The same turns and mirrors carry the whole set onto itself and the rows of a family onto each other. Which other rows belong to the same family as each row named below? List them in the order they appear above.
These 15 rows form 5 families of 3 rows each.
lil: [ 14 -25   0  -8   3  -2  -2 -18 -36  -4  10  -7   4  17  14   1  -1  15
 -12  -3   4  12  11]
lim: [  4  -9 -11  14  11  -1 -12  -3  22   2   1 -21 -33 -12  -3   1  19  -2
  -8  -5 -13 -26 -18]
Rafo: [ -1  -8   6 -17   0  -3   8 -11 -26 -16  14  -2   4   6  13   8   1  25
  -6 -18  19   1  11]
Vanu: [  4 -15 -16  22  -6  -8  -7 -13  23  -1   8 -15 -24  -5   1 -16  12  10
  -6   8   1 -26 -19]
vupa: [ 13  -5  -9 -10  -4  14  -3 -23 -32   8   2  -1 -14  18  26   5   2  -2
  16  -9   8   6  22]
veko: [-34  15  11   2 -23  -3  -9  12  11  -8  -9  -2   3 -13  12   2 -16 -14
  13  21   7   0   6]
vid: [-29  23   9  -9 -20   8 -16  -3   6  21  -5  18  -4 -16  10   7  -2  -7
   4  19  14  12  10]
tis: [ 13 -12 -11  -6   7 -13  -5 -11 -47   1   6  -1  -2   6  21   4  -9   9
 -11 -13  12  -2   9]
Bilis: [  8 -10  -5 -13  11  -3   4  -7 -36  -2   4  -7  -3   6  10   7 -13  20
 -16 -16   6  10  17]
Bul: [-27  13   3 -13 -16   3 -12   9  18  16  -5  26 -15   4 -12  13  -7 -17
  17  -3   1   7   1]
Nibi: [  1 -19  -4  15   2  -9 -22   2  23  -1   2 -13 -16   0 -13  -2  18 -10
 -10   4  -8 -23 -25]
Pero: [ 14 -21  11  30  10 -10 -17  -7  17  10 -11  -7 -11  12  -5   2   4  -9
  -4 -13 -11 -26  -2]
muke: [-28  18   3  -9 -22  14  -7   3   2  -1 -14  16   3  -4   2   7  -1 -17
  15  21  12  19  -2]
sudu: [  0 -10   1  16  13 -12 -11   0  24   7  -9 -11 -18 -16  -3 -14  22  -5
  -2 -10 -19 -22 -17]
vipe: [-28  27   3   0 -10  10  -8  -1   6   8 -21  10  -1 -16   1   8 -12 -16
   4  25  12   5   7]

Which other rows belong to the same family as muke? lil, Nibi
Which other rows belong to the same family as Bul? vupa, Pero
Which other rows belong to the same family as lim? Bilis, vipe
Which other rows belong to the same family as vid? tis, sudu

The same turns and mirrors carry the whole set onto itself and the rows of a family onto each other. Which other rows belong to the same family as each row named below? List them in the order they appear above.
These 28 rows form 7 families of 4 rows each.
pudek: [  9 -20   7 -19  -9 -20   0 -19 -16 -23   0  25  -8   7  16   2  16 -10
 -15   2  19  23  -3 -15  -4  -3   5  -5  -5   1  24]
Tak: [ -3 -25   9 -32 -16  -1   6 -28  -2  -9  16  17 -10  12   5   4   9 -17
  -9   3  20  16  -3  -2  -6   6   9 -21   5  12  13]
Tus: [  9  15   5 -21  -1  18 -20  18  14   5   7  19   3   7 -28  -6  -6   8
   6  -2  -6   6  -9 -10 -10  16 -13   5  35   6  -4]
Rof: [ 10   1  25   7  14  -9  17 -30 -20  30   1  -5  -1 -12  -3  15  -2 -17
  -2 -10 -10  -4  -9 -25  -3 -18   6  16  14 -14  -5]
piz: [  7  10   1 -10  19 -22 -25   3   9  11  10 -14 -19 -24   8 -13   2   4
  27  -5  -1 -11  13  -5   0  20  13   0  -9 -25  -1]
det: [  6  13  -2  -1  10  -3 -22   0   2  -3  10 -15 -15 -36  18 -15  -9   8
  29 -13   2 -10   6  -5 -11  12  17  -5  -9 -15   1]
turiz: [ 11 -30  12  -3 -18  -6   4  -6 -11 -14  -8  15   1  19  19   5   1  -8
 -22   6  -2  25   4  14  -6   1   3 -13   8   8  17]
Noki: [  0  18   5   9  17   4 -13  -3  -2   0  -6 -22 -24 -34   0 -21  -3   1
  18   6 -12   1  24  -7  -7   4  19   1  -6  -9  -5]
Kapo: [  4 -15  -8  -3  -2  12 -23  11  17  -2  18  26  -2  13 -21 -30  -7   4
  -4   7  -3  -7 -11  -6 -16   5 -21   0  22  -1   7]
sese: [-10  11   2  -7  18 -10 -13  13  -9  -2   8 -26 -22 -19  15 -20   5 -12
   4 -18  -1 -12   8   3  -5  16  -8  -4 -12 -27   4]
fiku: [  9  -9  16  15   8 -12  22  -3 -17  11   6 -18  25 -12   7   5  -3 -17
  12  -3  -5   0   2 -22  -6 -16   0  30  -3 -21  11]
lugef: [  0  13  -6 -15   3  -4 -13   3 -15   8   1 -26 -14 -31  15  -9  10  12
  11 -19  -5  -6  13   8  -1  13   9  -7  -4 -24  -4]
zev: [ -6   4   2 -16  -3   3  -8   6  26  -6  -1   7  30   7 -35 -12  -7  10
  -2  14   7  -3  -2 -15  -1  11  -3  -9  16   9  -5]
fuzo: [  3 -11  16  21  15   2  12 -14  -1  24   3   1  12 -18   0   4  -5 -14
   6  -8 -17   5 -16  -9  17 -24  18  26  11  -6   0]
vov: [ -1  16   0   9   2  -1 -10   5  -5   5 -10 -22 -17 -34  12 -11   4   7
  15  -6 -24  11   4   7  -8  19   7   1  -4 -25 -11]
mul: [ -4   7   3 -11  -4  15 -13  11  21 -11  18  14   8  13 -22 -28   2   0
   2  11  11  11   7 -19 -22  13 -18  12  30   0   6]
mip: [ -3  -1   7 -17   4   9 -20  11  23  -3   6  13  27  10 -27   2  10   3
  -2  13   0  -2   6 -10  -9   8 -25   5  29   3  -4]
Vuge: [  0   0   1 -11   4   6 -31  -3   9   4  12  27   4  21 -22 -10  -4  13
  -6   7   7  -6   7  -9  -2  14 -25   6  25  12  -9]
fazo: [ 15  23  -4  -4  22  -4 -22   0  -8 -14  -7 -11 -14 -25  13 -10   1  11
  15 -17 -12   1  19  11 -12  18   1   6   5 -16  -2]
nazu: [ 11 -22   1  -7 -17  -7   0 -15  -5  -8 -13  26  -4   3  17  16  13  -9
 -21  10  11  18 -11   8 -16   0   1 -14   9  17  16]
zel: [ -3  -2  -4  -7  -8  25  -7  18  15 -18  11   7  16  12 -25 -24   6   9
   0  -1  10   6   6 -19  -8  12 -14   2  20  -5 -12]
Motab: [  4 -28  14 -10  -8 -15   8 -18 -18 -13   3  15 -22  22   8  -7  19  -4
 -15   5  -3  18   5   5 -25   5  -3  -7   1  23   3]
Git: [  3 -13  18 -16 -16  -4  15 -17   3 -12   7  19   1   1  16  -6  24 -11
 -30   4  14  10 -11   2   4   9  -3 -16  17  15  20]
vav: [  7   6  29  16   4  -2  12 -23 -22  28   2 -16  -1 -11  -3  16   3  -4
  -6  -9   0   1  -4 -16   0 -16   2  31  10 -12  18]
vafe: [ 12  -5  28  23   2  -2   9 -22 -12  16  11  -5  10  -2  -4   2 -17 -15
  15  -8 -11   0  -4 -23  11 -14   6  32  -4 -14   6]
Gara: [ -1 -26   0 -12  -9  -8  11 -21 -11 -12   3  22 -15  10  18  -6   5 -15
 -11  14   9  33  -5  -1 -14  13   5 -16   5   8   3]
Fafi: [  6   1  18  17   4  -1  16 -12 -16  13  15 -10  15   1  -9  20   2 -17
   8   0   4   9 -18 -25  -4 -15  24  20  -1 -21  18]
lus: [ 15  -1  29  17  13 -13  16  -6 -12  29   6 -24  12 -13  -1  20  -4  -5
   3  -9  10   1  -4  -8 -13 -18   3  12  -9 -10   4]

Which other rows belong to the same family as fiku? Tak, vov, Vuge
Which other rows belong to the same family as vav? det, mul, nazu
Which other rows belong to the same family as lus? Noki, Kapo, Git
Which other rows belong to the same family as pudek? Tus, fazo, Fafi

